One turn moves each row of this set onto another row. After a few examples, where does it send each row asked below?
Pel: [  6  -5  -7  -2 -18   5   1  12  15  -4 -16   6   4 -10 -14  -7  10   6
   3 -10  21  -7   3   2  -8 -20  16 -10  -7 -10  -2   6  21   9  -6  14
  12  10  -1  11 -14 -15  -4  -3   9 -15 -14  -1  13   3 -19  21   4   8
  12  -2  -8 -20   9  -7   2  20   3   8 -11 -12]
vit: [ 17   6 -13   6  -4   0  -3 -10   0  11  -4   0  -2  14   6  -1 -11 -20
   1  22  15 -12  13  16   9   2  -3  -6   2  -4 -17  12  -5  -3  -6 -10
  17   2  18  -4 -12   1  -4   2  19   7  -1  -3  -9  13   6  22  15 -11
  -6  13  -7   7  -8  20  -3   7  -9   7  -9  -1]
Poge: [ -7  -4   3  -3 -13 -11  14 -26   8  -4   6   1 -18  -2   7  -5  -8  -6
   3  10  -8  -7  -2   9   5  -3 -14 -27 -11   4   6 -17   4   7   5 -10
  22   6 -12 -11   8 -14  16  -4 -11  -6  -5   4   5   5  18   0  14  -7
  10 -11   3  -8  12 -22   4  -2  -6   0   5   7]
bago: [  4   0 -10   7  -5   0  11  21 -22  -4  -9 -21   0  -1 -12  -3   5  -3
  -3  -8  -2   5  -3  -3  15  -5  -3 -13  -7  -5 -12 -15   1   9  -3  -7
  23  21  -3  -3  11  -9  13  19 -22 -12  -2  -3   1 -18   2  -2  16  -5
  -6 -15  -6   4 -18   0 -12   7   1  -3   1   6]
tak: [  6  -7   2 -11   2  -7  16  -1  -7   6  25   9   6  11  -7   2  13  -1
  -9  17  -1 -11   1  13  -4  -3  14  -8   7  12   0  -4  13 -11   0 -15
 -14  12  -4  13  -6   7   2  10  14 -14 -31  -4  -7  13 -10  16  20 -11
   8  -1   2  -8  10  12   2 -18   5 -12   3   6]
bonok: [-22  17   9  -3  -5   2  -6  11 -14   7  -1   6  17  14 -17   3  -4   7
   3   0  -3 -11  -1   2   6 -32  -4   4   3  25  -1  12   6  -6  -1  23
   5  12   2  -3 -12 -10  -8   7  -7  11  -6  -2  -5 -12  -2  12  -1   2
  20  11  -2   7  11   0   0  -3  12 -14   2  -7]
kebev: [  0 -19   3  16   1   0  -2  -5   4   8 -13   0  10  -1   7  23  13 -10
   8  -4 -14 -13 -11  -4 -29 -11  -4  13  13   5  -1  -8 -10  -1  -1  -7
   2  -1   7  -4   8 -11  -9  -9   3  13   0  16   5   0 -18  11   2  -3
  11   4 -11   9   5 -18  -3  13 -11   2   3  13]
piraf: [  8 -19  18   1   5   9  14   5 -17  -5   3 -16  12  -5  10 -18  -4 -16
 -15   3 -21  -4 -10   3   4  -3 -16 -10   7   4   8 -12  15   0  -3  -5
  23 -21  11 -13  -5  -7  -6  10  16 -17   0  12  -3   2   4   3   9   1
  14   2   2   2 -11  -4   5 -18  -2  -9   1   7]
Lon: [  8 -11  -9 -16  -8   6  18  18  -8  -4  -5  13 -18  12  -6  -3  13  10
   6   4 -23   1  -8  14   7 -12  18  -2  -2  -5  10   9   8 -16   6 -17
  -1 -11  15  -7  16  -7  -4  11  -2   3   7  -4   3  -4   7   5 -11  -1
  14  -4  20  -6  19  13  13   9  -9   1 -17  15]
Kone: [ -4   4   5   6   2 -14  19   5  -5 -18  13   6  -2  -8  -7  -1  18  -3
   5  12   9   5  -6  18  14  -8   9  -2  -3  15 -20 -16   0  17  -2  14
   2  -5 -17 -11   5  -3  10   7  13 -25  11 -13   7  11  -6   0  -6  10
 -13 -11   4 -17  -4  -5 -14  -2   7  -7  -4  -7]
luso: [  4  -7 -14  -3   5   0 -20   3  -2  15  -8   5  -6   0 -13  -6  25  -9
 -18   6  -4   7   0  -5  -8  -2   0  14  -1 -11   6   3  -4   0 -13   6
  31 -10  14   8   8  14 -15  11   1   7  13 -16  11  -7  -2  12   7 -12
  12  -2   8   8 -10  17  -8  11  19  -6   5   6]
Fetan: [ 10  -2   7   8 -11  18 -19 -11   3  12  12 -16 -11  20  -5  17   7  -9
   2   1  15 -12  -1   9  -7  -9  16  -4 -11   9  11  -5   3   2   1  -5
  -8   1  16  -5  -3  -8   0  -1  15  -8  29  -6   4   7  -1   6   7 -13
  14  -5  -6  -4   8  13  15  -1  12  14  -3  -3]
Tutoz: [ 10 -10 -18  -8  -1  15  11  24 -15   9  -2  -3 -11   3  17  -7   0  -2
  -3 -19 -12  -3  -6   5  16   9  -8  -6   4  18  -4   8 -21  21 -14  -5
  -1  16   3  -6   0 -18  -4   2   2 -11  13  11   6  12 -20   2   6   1
   5  -4   0  -4   5   6  -9   9  10 -23  -1  -3]
buzol: [ -6  26   1  -4   7  -6   0  15   0  12 -20   5  -8   3 -13   9 -10  -2
  -6  30  -7  -2   1  -4 -12   1   7  -4   6  14  -6  14   7  -8   5   1
   3   4  -4   4  -3  -8   0  -3   3   0  -7 -12 -13   1   6  14   8  10
  -5  13  10 -27   1   9 -12  -4  -7   5  26   6]
vuza: [  1  -8 -11  -5 -11  -4  12   4   2   0   2  18  -1   2  -2 -14  -2  -3
 -12   4  12   6  12   7  10 -18  -1  -3  19  14  10  -6  20  23   4  -8
   3  -6   6 -11  -4 -13  16 -13 -19 -12  15   3   4   9  -4  -3 -23   3
  14   9  -3 -11   7 -10  14  -9 -17   3  16  12]
lema: [  5 -10  -1  -1   5   8   0   5   2 -17 -24   4  -1  -7  -6  -3   5   4
  -4 -13 -13   3   3   1  -9   1   5   5   0   9  -2  12   3  16   4  10
   3   0 -23  -1 -20  -1   4  -9  -8  -3 -11 -16  30 -13  -6   9   2  -6
  -3 -21  19 -16  -7 -10   0  19 -10 -10   9  -1]
Vifu: [-13   6   3  -6  -3  -2   1  -2  18 -14   8  22 -21  12 -27  -6   7   6
   7   4 -16 -16  14  -3  -6  -1   5   7 -14  -8  -7   4   4 -12   0   4
   4   1   0   8   2   5  -5  -3  14   3 -10   4   4  22  15  12 -21 -11
  24  -4  13  -5  -4   0   6  -1 -12  -4  -4   6]
lipoz: [-14  11 -13  24  28  -1 -12   0 -15  11  -8  -5   2 -11  -1  -5   0  -5
   9   2  -1  11   1   7  11  -6  -6   0  12   0  -1   2   4   2  12   9
  11  -1  -8  -5 -11  13   1  -9  23  -7   0 -16   0  11 -11  -1  14   4
   7  -2  -8  11  -1  15  18 -12   4  10   4   1]
zumor: [-11  -5 -14 -16   0  15  -8  -8  -6  -1  -6  25  -3   6  -6 -13   7  -6
  19  -8   3  -5 -20  -1  -3 -12 -17   3 -15   7   6  25   7  33 -14   1
  17  -5   8  -5  12   9  13   2   2  -1   5 -13   1   6  -2   7  -5   3
  -3   1   7  13 -11   8  -1   4   9   0   7  16]
Luv: [ 12 -29   8  -9  -6 -10   1  -1 -26 -11   3   7   5   1   1  -1  12  -5
   3  -2  10  -3  11   3 -11  16 -13   2   6 -17   5  -8   1   8  -2 -13
  12   2  20   6   0   8   1 -25   2  -3  -5  11  16  -3   9   6  -1 -10
  10   3  -5  -2   9 -14  -5  13 -11   3 -18   4]

Vifu turns into Luv
tak turns into piraf
bago turns into buzol
Now these:
Lon turns into kebev
bonok turns into vuza

